In the data rows, zero lies at 4.5, halfway between 4 and 5.
Here are some points, each followed by its number:
[6 3 5 5 7 5 4 6 4 5 4 3 4 6 4 5 3 6 6 4 4 5 4 3] 0
[6 3 5 5 8 5 5 4 4 5 4 3 4 4 6 5 2 6 7 4 5 6 4 5] 1
[3 9 6 4 3 4 7 5 7 4 5 6 6 4 4 0 2 4 2 4 4 2 6 5] 2
[3 7 6 3 6 5 5 4 6 5 2 4 2 4 7 3 1 4 2 4 4 4 7 8] 3
[5 4 4 4 2 4 5 5 3 4 6 6 6 5 2 5 7 4 5 5 5 2 3 2] 4
[5 2 5 4 7 6 3 5 4 5 1 1 1 6 8 9 3 3 5 6 4 6 5 7] 5
[5 4 5 5 7 4 4 6 4 6 4 4 4 5 5 3 4 7 5 3 4 4 4 3] 6
[4 5 4 4 3 4 4 4 5 5 6 5 5 3 5 5 6 5 4 4 5 6 5 5] 7
[5 5 5 5 7 4 5 5 4 6 5 4 5 4 4 2 3 7 5 4 4 4 4 3] 8
[6 5 5 5 5 6 5 3 8 2 3 3 4 5 6 6 2 2 6 6 5 6 6 8] 9
[5 5 6 5 7 4 5 5 4 6 4 4 5 4 4 3 3 6 5 4 4 4 4 3] 10
[4 9 6 4 4 4 7 6 7 3 4 5 5 5 3 0 0 4 1 3 3 1 7 4] 11
[5 2 3 6 2 4 2 5 4 3 4 5 4 5 4 8 8 3 5 6 5 6 4 3] 12
[7 4 4 6 4 6 5 4 7 1 4 4 5 6 4 7 4 3 5 5 5 6 5 5] 13
[4 2 3 5 3 4 2 4 3 6 5 4 3 4 6 8 8 4 6 6 6 6 3 5] 14
[8 3 4 6 6 5 5 4 6 4 6 3 6 4 4 5 4 7 8 3 6 8 3 4] 15
[3 5 5 4 6 5 4 3 4 6 4 4 2 3 8 5 4 5 5 5 5 7 5 8] 16
[6 4 5 5 4 5 6 5 4 3 5 5 6 6 1 4 4 4 5 5 4 2 3 2] 17
[4 7 4 4 1 4 5 5 6 3 5 6 6 4 3 4 6 3 2 4 4 4 6 4] 18
[6 4 6 5 8 6 5 3 5 5 3 3 4 5 7 4 1 5 6 5 5 6 5 7] 19
[4 7 5 4 5 4 6 4 5 5 5 5 6 3 4 1 3 6 4 3 4 4 5 4] 20
[4 5 4 4 1 4 5 5 4 3 6 6 6 6 2 5 6 3 4 5 4 2 4 2] 21
[5 4 4 5 4 5 4 4 4 5 5 5 5 4 5 5 6 5 6 4 5 6 4 5] 22
[6 4 5 4 6 7 6 3 7 2 2 4 4 7 5 5 1 1 5 6 4 3 5 7] 23
[2 4 3 4 1 4 2 5 3 5 5 5 3 3 6 6 9 4 3 5 5 6 5 5] 24
[3 4 4 4 6 4 3 4 3 7 5 4 3 2 8 4 6 7 5 4 5 7 4 7] 25
[4 3 5 4 6 6 4 4 4 4 2 3 3 6 6 6 3 3 5 6 4 4 5 6] 26
[7 5 4 6 5 3 5 5 4 6 9 5 8 2 3 2 6 9 7 2 6 6 2 1] 27
[5 5 6 4 6 4 6 5 5 5 4 5 6 5 3 2 3 6 5 4 4 2 4 3] 28
[3 2 4 4 6 4 3 5 1 8 5 4 3 3 6 5 6 7 5 4 5 6 4 4] 29
[5 4 3 5 3 4 4 4 4 5 7 5 6 3 4 4 7 6 5 3 5 6 4 3] 30
[4 4 3 5 1 4 3 5 4 4 6 6 5 5 4 6 8 4 4 5 5 5 4 3] 31
[7 3 4 6 4 5 4 4 7 2 4 3 4 5 5 7 4 3 6 5 5 7 5 5] 32
[5 5 4 5 3 5 4 4 6 2 4 4 4 5 5 6 5 2 4 6 5 6 5 7] 33
[6 7 4 5 1 4 6 5 6 2 7 6 8 5 0 3 6 4 4 4 4 2 4 1] 34
[5 0 4 5 4 4 2 7 1 5 4 5 5 8 1 8 8 4 6 6 4 1 1 0] 35
[3 5 3 5 3 2 4 5 2 7 9 6 7 1 4 2 9 9 5 2 6 6 3 2] 36
[4 1 5 4 5 6 4 4 3 5 3 4 3 7 5 8 5 2 6 7 4 5 4 5] 37
[3 7 5 4 4 4 4 6 4 6 3 4 3 4 6 4 4 4 2 4 3 3 6 5] 38
[3 7 3 5 0 2 5 6 4 5 8 7 7 3 1 2 8 6 3 3 4 2 4 1] 39
[7 4 4 6 4 6 5 4 7 1 4 4 5 6 4 7 4 2 5 6 5 6 5 5] 40
[3 4 5 4 4 3 4 7 2 6 6 5 5 4 2 3 6 6 3 4 4 2 3 1] 41
[2 6 4 4 1 4 4 4 5 3 4 6 3 4 6 6 6 1 1 6 4 4 6 7] 42
[5 4 5 5 7 4 4 6 4 6 4 4 4 5 4 4 4 7 5 4 4 4 4 3] 43
[3 3 5 4 6 4 3 5 2 7 4 4 3 3 6 4 5 7 4 4 4 5 4 5] 44
[4 7 4 4 1 3 5 5 5 4 6 6 6 4 3 3 6 4 3 4 4 3 5 3] 45
[4 6 3 5 2 3 5 5 4 5 7 6 6 3 3 3 7 6 4 3 5 5 4 3] 46
[2 3 5 4 5 4 3 5 2 7 5 4 3 3 6 5 6 6 4 5 4 5 4 5] 47
[7 3 4 6 5 4 5 4 5 4 6 4 6 4 4 5 5 6 7 4 6 7 3 4] 48
[5 7 5 5 5 4 7 4 6 5 6 5 7 3 4 1 2 6 5 3 4 4 5 4] 49
[4 6 3 5 2 3 4 5 4 5 7 6 6 3 3 3 7 6 4 3 5 5 4 3] 50
[6 3 4 6 5 5 4 4 5 4 6 4 6 4 4 6 6 6 7 4 6 7 3 4] 51
[4 6 6 5 8 3 5 5 4 8 6 4 5 2 6 0 2 9 5 2 4 5 5 4] 52
[4 5 4 4 4 6 4 3 6 3 3 4 2 4 8 7 4 3 4 6 5 8 6 9] 53
[3 6 4 4 2 3 4 5 4 5 6 6 5 3 4 3 7 5 4 4 5 4 4 4] 54
[4 5 4 4 3 4 4 4 4 4 5 5 4 4 5 5 6 4 4 5 5 5 5 5] 55
[1 6 4 3 3 5 3 3 4 6 3 5 1 3 9 6 6 3 2 5 5 7 7 9] 56
[5 4 5 4 5 5 6 4 5 4 4 5 6 5 3 4 3 4 5 5 4 3 4 4] 57
[3 3 4 4 3 4 3 7 2 5 4 5 4 7 2 7 7 3 3 5 3 1 4 1] 58
[1 8 6 2 4 5 5 4 6 4 2 5 2 5 7 3 2 1 0 6 3 2 8 9] 59
[3 4 5 4 4 3 4 6 2 7 6 6 6 4 3 3 7 7 4 4 4 2 3 1] 60
[2 7 5 4 4 4 4 6 4 6 3 4 2 4 6 4 4 4 1 4 3 3 7 6] 61
[3 2 5 3 5 6 2 5 3 5 1 4 0 7 6 9 5 1 3 8 4 4 5 7] 62
[4 5 5 4 7 5 5 4 5 5 3 4 3 4 6 3 2 5 4 5 4 5 5 7] 63
[2 5 5 4 7 2 3 6 1 9 7 5 5 0 6 1 6 9 4 1 4 6 4 3] 64
[8 4 3 6 4 4 5 5 4 4 8 5 9 4 1 4 6 7 8 3 6 4 2 0] 65
[6 5 5 5 7 4 5 6 4 6 5 3 6 4 4 3 3 8 5 3 4 5 4 2] 66
[6 4 5 5 4 5 6 5 5 3 5 5 6 6 1 4 4 4 5 5 4 2 3 2] 67
[5 3 5 4 8 6 5 4 4 6 3 3 4 5 6 5 3 6 6 5 4 6 4 5] 68
[4 7 6 4 8 5 6 4 6 6 3 4 4 3 7 1 0 6 4 4 4 6 6 8] 69
[4 2 3 5 4 5 3 3 3 5 5 4 3 4 7 7 7 4 6 5 6 7 4 6] 70
[3 7 3 5 0 3 4 5 4 5 7 7 6 2 3 3 8 6 2 3 5 4 5 3] 71
[5 5 4 4 3 5 6 4 5 3 5 5 6 6 3 4 4 3 5 5 4 2 4 4] 72
[6 4 4 5 3 5 4 4 6 2 4 4 4 5 4 6 5 3 5 5 5 6 5 5] 73
[7 1 5 5 8 6 4 4 4 4 2 2 3 7 5 7 2 4 7 6 4 5 3 4] 74
[3 2 3 4 3 4 2 4 2 6 5 5 3 4 6 7 9 4 5 5 6 6 3 5] 75
[2 4 4 3 2 5 3 5 3 4 2 6 2 7 4 7 7 0 2 7 3 1 5 5] 76
[4 4 4 4 4 4 4 4 4 5 5 4 4 3 6 6 6 5 5 5 5 7 4 6] 77
[6 5 5 5 7 5 6 4 6 4 5 4 6 5 4 3 2 5 6 4 5 4 4 4] 78
[5 6 5 4 3 5 6 4 5 3 5 5 6 6 3 4 4 3 5 5 4 3 5 4] 79
[5 3 5 4 6 6 5 4 5 3 3 4 4 7 4 7 4 2 6 6 5 4 4 6] 80
[4 1 4 4 4 6 3 4 3 4 3 4 2 7 5 9 6 1 5 7 5 4 4 6] 81
[2 3 5 3 4 6 3 4 3 5 2 4 1 6 7 8 5 1 3 7 4 4 5 7] 82
[3 3 5 4 7 4 3 5 3 7 4 4 3 3 6 4 5 7 4 4 4 6 4 5] 83
[3 5 5 4 4 3 4 6 2 7 6 6 6 4 3 3 6 6 4 4 4 2 3 1] 84
[4 6 6 5 7 3 5 5 4 7 6 4 5 1 6 0 2 9 4 2 4 5 5 4] 85
[7 6 4 6 4 4 6 5 6 3 7 5 8 3 1 2 4 7 5 3 5 5 4 1] 86
[2 8 6 2 4 5 5 4 6 4 2 5 2 5 7 3 2 1 1 5 3 3 7 9] 87
[3 5 5 3 6 5 4 5 4 5 3 4 3 5 6 4 3 4 3 5 3 4 6 6] 88
[6 4 6 5 7 4 6 6 4 5 4 4 6 5 3 3 3 6 5 4 4 3 4 2] 89
[7 1 5 5 9 6 4 4 4 4 2 2 4 7 5 7 2 5 8 6 4 6 3 5] 90
Which three points above are nearest to each new point? Their numbers follow each, nearest first.
[9 5 6 5 7 8 8 2 9 0 1 2 5 9 3 6 0 0 7 7 4 3 5 7] 23 9 40
[4 5 5 3 5 7 6 3 7 2 1 4 2 7 6 6 1 0 3 7 4 3 7 9] 23 9 87
[4 2 5 4 7 6 2 5 4 5 1 2 0 6 8 8 3 3 5 6 4 6 6 8] 5 26 62
[6 2 5 6 6 4 5 6 2 6 6 4 7 5 1 4 6 8 8 4 5 4 1 0] 65 27 89
[5 3 5 4 7 5 4 5 4 5 2 3 2 6 6 6 3 4 5 5 4 4 5 6] 26 68 88
[3 5 3 5 3 2 4 5 2 7 9 6 6 0 5 2 9 9 5 2 6 6 3 2] 36 50 46
[5 5 6 3 5 7 6 3 7 2 1 4 3 7 6 6 0 0 3 7 4 3 7 9] 23 9 87
[6 7 4 5 1 4 6 6 6 2 7 7 8 5 0 3 6 4 4 4 4 2 4 0] 34 21 45
[9 5 6 5 6 8 8 3 9 0 1 3 5 9 3 6 0 0 7 7 4 3 5 7] 23 9 40
[6 5 5 5 6 5 6 4 5 5 6 4 6 4 5 3 4 6 6 3 5 5 4 5] 78 8 10
[2 4 5 3 2 4 3 6 3 5 2 6 2 7 4 7 6 1 2 6 3 1 5 3] 76 58 82
[3 5 4 4 4 5 3 3 5 5 3 4 2 4 8 7 5 2 4 6 5 8 6 9] 53 56 16
[4 7 4 4 1 4 5 5 6 3 5 6 5 4 4 4 5 3 2 4 4 4 6 4] 18 45 55
[5 3 5 4 7 5 4 5 4 5 2 3 2 6 6 6 3 4 5 5 4 5 5 6] 26 68 88
[3 5 4 4 3 5 3 3 6 5 3 4 2 4 8 7 5 2 4 5 5 7 6 9] 53 56 16
[6 3 5 4 6 5 5 4 5 4 4 4 5 6 4 5 3 4 6 5 4 4 4 4] 57 0 78
[4 5 4 4 3 5 4 4 6 3 4 4 3 5 6 6 5 2 4 5 5 6 5 7] 33 73 55
[4 2 3 5 5 5 3 3 3 5 5 4 3 4 7 7 7 4 6 6 6 7 4 6] 70 14 77
[4 7 4 4 3 5 5 4 7 3 4 5 4 4 6 4 3 3 4 5 5 5 6 7] 33 55 9
[4 5 6 3 5 7 6 3 7 2 1 4 3 7 6 6 1 0 3 7 4 3 7 8] 23 9 87
[3 9 6 3 3 4 7 4 7 4 5 6 6 4 4 0 2 4 2 4 4 2 7 6] 2 11 20
[4 5 4 4 3 5 4 4 6 4 4 4 3 5 6 6 5 3 4 5 5 6 5 7] 33 55 73
[4 6 4 4 3 5 5 4 5 4 4 5 4 4 6 5 5 3 4 5 5 5 5 6] 55 33 7
[2 3 4 3 2 5 2 6 2 4 2 5 2 8 3 8 7 1 2 7 3 1 5 3] 76 58 81
[2 4 4 4 3 3 3 7 2 6 4 5 3 6 3 6 7 4 2 5 3 1 4 2] 58 41 84
[5 7 4 4 3 5 6 4 7 3 4 5 4 4 6 4 4 3 4 5 5 5 6 7] 33 55 73
[3 8 6 3 2 5 6 6 6 2 2 6 5 7 2 3 1 1 1 5 2 0 6 4] 11 2 79
[4 2 4 4 4 6 3 3 4 3 3 4 3 7 5 9 6 0 5 7 5 5 4 7] 81 37 80
[1 6 4 3 3 5 3 3 4 6 3 5 1 3 9 6 6 3 2 5 5 7 7 9] 56 53 16
[4 5 4 4 1 4 5 5 4 3 6 6 6 6 2 5 7 2 4 5 4 2 4 2] 21 4 45
[4 5 6 4 7 5 5 4 5 6 3 4 4 4 6 3 2 5 4 4 4 5 5 6] 63 88 19
